In the rows, zero is written as 128.
The rows of Y fall into 3 groups, which share some directions, and each row is roughly a mix of its group's hidden directions.
Y (97 x 14):
[[121 154 139 161 135  80 110 160 114 116 131  94 165  73]
 [ 78  79  83 142  98 147 101 106 150 132 140 101 150 126]
 [ 89 174 171 132 146 143  87 139 110 170 134 154 116 101]
 [ 87  97  93 144 117 125  69 114 166 145 150  95 146 128]
 [113 115  95 160 116 172 170  98 101 158 134 153 105  90]
 [106 132  88 188 136 148 136 139 139 129 101 150  82  88]
 [ 96 154 183 120 135 134  67 106  97 166 129 125 121 121]
 [176 137 140 146 199 113  91 143 117 113 116 129 163 126]
 [132 164 162 117 156  63  87 158 157 123 129 113 143 135]
 [132 130 108 139 136 155 154 101 121 178 129 184  78 102]
 [130 116 122 197 130 151 152 117 148 150 116 161  84 163]
 [ 91 175 159 121 133 133  68 104  99 167 131 126 135 111]
 [157 161 136 110 134 115 206 114 109 130 153 164 113 112]
 [123  75 139 118 170 163 137 139 134  88 146 103 146  79]
 [180 138 129 147 178 122 126 136 107  88 103 154 176 130]
 [ 62 100 103 108 158 106  73 140 134 136 124 109 128 144]
 [161 105  67 150 129 115 127 136 153  84 113 121 177 115]
 [199 147 131 163 152 130 135 128 116  91 108 151 171 118]
 [ 97 132 124  98 195  83 101 152 104 130 108 123 101 119]
 [116 101  99 190 123 154 144 134 134 143 100 158  73 135]
 [103 121 134 103 191  98 110 157  93 127  89 114  94 117]
 [117 113 125 120 185  99 120 155  90 122  78 104  97 102]
 [162 144 122 156  66 135 135 115 175 126 147 140 166 160]
 [118  81 114 144 123 158 138 133  93 101 135  95 157  66]
 [155 139 157  94 128 117  86 159 152  82 131 103 154 171]
 [ 59 105 118  92 102 118 141 130 136 163 138 104  87 141]
 [153 127 159  84 126 110 104 106 120 121 150  97 191 162]
 [128 183 178 137 144 127 155 119 153 161 163 157 114 158]
 [175 160 171 111 150 141 182 131  97 121 139 165 124 127]
 [ 89 152 121 126 111 116  97  86 145 175 137 138 106 183]
 [144 126 157  84 123 106  79 113 112 129 141 108 192 150]
 [116 166 156 146 193 112 129 144 167 130 156 134 122  86]
 [ 53  98 106  88 112 138 141 111 131 141 161 136 132 155]
 [121 117  50 153 127 142 126 120 123  95 102 104 146  87]
 [148 152 133 138  55 151 167 101 154 133 162 150 130 133]
 [140 142 185 137 116  96  98  80 141 155 134 131 107 174]
 [146  87 169  89 138 130  92 127  96 104 132  87 168 132]
 [179 139 145 158  74 169 156 110 146 121 145 143 158 139]
 [ 88 136 115 100 148 178 143 164  85 124 134 111 136  81]
 [148 123 147  76 141 115 106 140 115  98 145  93 194 114]
 [ 97 147 138 106 149  98  55 156 144 123 118 139 131 168]
 [106 186 123 145 113 111 114 101 146 177 136 154 101 169]
 [129 187 158 129 137 100  77 151 163 115 152 112 145 153]
 [115 104  81 175 147 169 121 138 113 103  99 115 126  80]
 [153 119 108 154 197 107  83 134 120 111 113 116 162 106]
 [ 97 132  90 170 133 158 157 143 127 132 108 145  71  91]
 [ 62 122 136  82  94 134 140 127 133 157 151 129  89 153]
 [112  62 128 122 143 150 124 132 111  96 136  88 157  81]
 [133  79  95 120 102 166 168  99  97 148 105 155 101 130]
 [146 128 160  66 136 108 105 133 114 106 148  95 184 118]
 [133 162 173 104 118 113 146 104 139 166 161 143 128 188]
 [184 135  96 183 105 123 140 103 155 120 137 121 161  98]
 [179 165 177 118 120 146 181 137 105 123 126 159 113 133]
 [157 171 159 124 183  97 128 161 168 127 133 155 111 113]
 [162  99 153 151 114 114 127 101 148 144 132 144 130 207]
 [170  82  79 134 116 114 159 145 155  90 120 130 158 150]
 [ 90 115 109 121 179  97  64 148 118 122 101 108 117 117]
 [103 122  74 171 127 154 157 145 130 124 104 143  81  93]
 [137  70 111 112 134 179 187 112 119 115 115 146 109 126]
 [126  70  93 131  94 169 152 105  81 133 114 130 125 105]
 [158 119 151  83 116  98 105 104 125 117 144  98 184 165]
 [101 104  81 155 106 116  83 109 172 145 149  94 147 122]
 [155 125 155 105 141 138 129 167 149  60 133  96 162 150]
 [154 107 154 114 176 114 140 172 140  81 123 110 150  86]
 [155 135 135 144  64 164 179  98 142 137 159 136 127 117]
 [ 95 139  86 181 129 152 134 136 130 143 103 155  80  93]
 [190 152 124 155 172  92 120 144 126 101  99 139 160 125]
 [190 144 139 163 174 108 104 146 116 118  97 110 126  93]
 [101 108  49 125 114 151 132 161 105 124 104 137 139  97]
 [131  78  95 112  78 158 138  98  88 146 104 139 114 150]
 [132 107  99 197 120 143 151 114 150 140 107 154  85 157]
 [163 145 160  95 126  91 112  97 143 116 152 103 180 159]
 [171 137 158  88 139 117 101 165 154  82 124 117 143 168]
 [124  94 104 115  65 167  91 104  94 128 130 113 137 155]
 [162  93  74 159 133 135 168 149 157  85 118 129 146 129]
 [160 141 152  91 113 104  75 155 143 100 123 112 147 178]
 [103 115 118 112 196  86  95 153 110 136 102 103 106 117]
 [102  91  92 154 103 146 158  95  85 160 117 136 118  91]
 [ 74  93 112 155 154 147 158  95 121 150 143 121 122  78]
 [144  51 115  93 129 176 150 116 111 115 114 137 115 121]
 [ 90 128 134  98  66 138 168 119 148 154 157 134 106 161]
 [159 148 153 110 134 120 209 137  96 131 115 142  95 119]
 [157 129 160  85 130 115 115 112 123 118 155  99 193 164]
 [108 114  90 173 134 157 158 160 132 127 106 156  78  98]
 [124  99  78 110 136 154 123 159 100  98 118 107 180  94]
 [133  92 138 132 157 151 139 154 123  78 140  95 159  72]
 [ 79 120 130  89  77 130 169 127 140 151 146 133 108 170]
 [145  62 121 115 124 159 126 141  95  96 125 106 149  78]
 [161 173 159 110 138 135 174 126  94 107 126 176 104 109]
 [161 131 171  90 136 113 123 108 130 113 158  97 183 162]
 [100  86  99 116  80 154 117  82 101 155 120 124 120 163]
 [ 74 127 154  89  82 156 118 129 141 149 153 136 103 166]
 [114 112 109 121 207  87 103 147 105 125 103 109 125 112]
 [ 87 135 119 106 104 100  95 136 173 151 154 129 139 185]
 [106 130  84 179 124 156 166 136 137 146 113 160  78 126]
 [167  86  77 131 118 106 153 140 155  77 115 116 149 124]
 [169 140 146 122 162 109 188 169 145  89 105 139 132 126]]

Here is one row of each group, with its name. Which group are the others in?
[146 112 138 131  97 180 199  99 111 136 153 133 129 111] -> L
[ 94 132  79 163 126 155 156 147 125 136 107 150  78  92] -> C
[101 127  92 167 104 147 161  91  99 174 127 151 105 103] -> G

[148  89 156  98 182 144 119 156 149  86 140 115 139  93] -> G
[ 93 145 178 105 133 139  68 125  86 166 130 128 132 119] -> C
[155 119 168  83 123 103  94 113 120 126 146 108 183 164] -> C
[113 106  98 129  64 160  91  95  90 149 133 119 131 146] -> G
[116 130 130 180 124 145 155 124 144 163 121 167  68 158] -> C
[125 153 174 136 111  90  96 103 145 170 127 159  91 157] -> C
[150  95 105 121 122 189 180 112 114 130 120 165  97 125] -> G
[ 81 158 165 119 134 147  85 133  93 179 129 147 111 114] -> C
[163 183 153 139 171 108 141 165 158 123 135 157 115 103] -> G
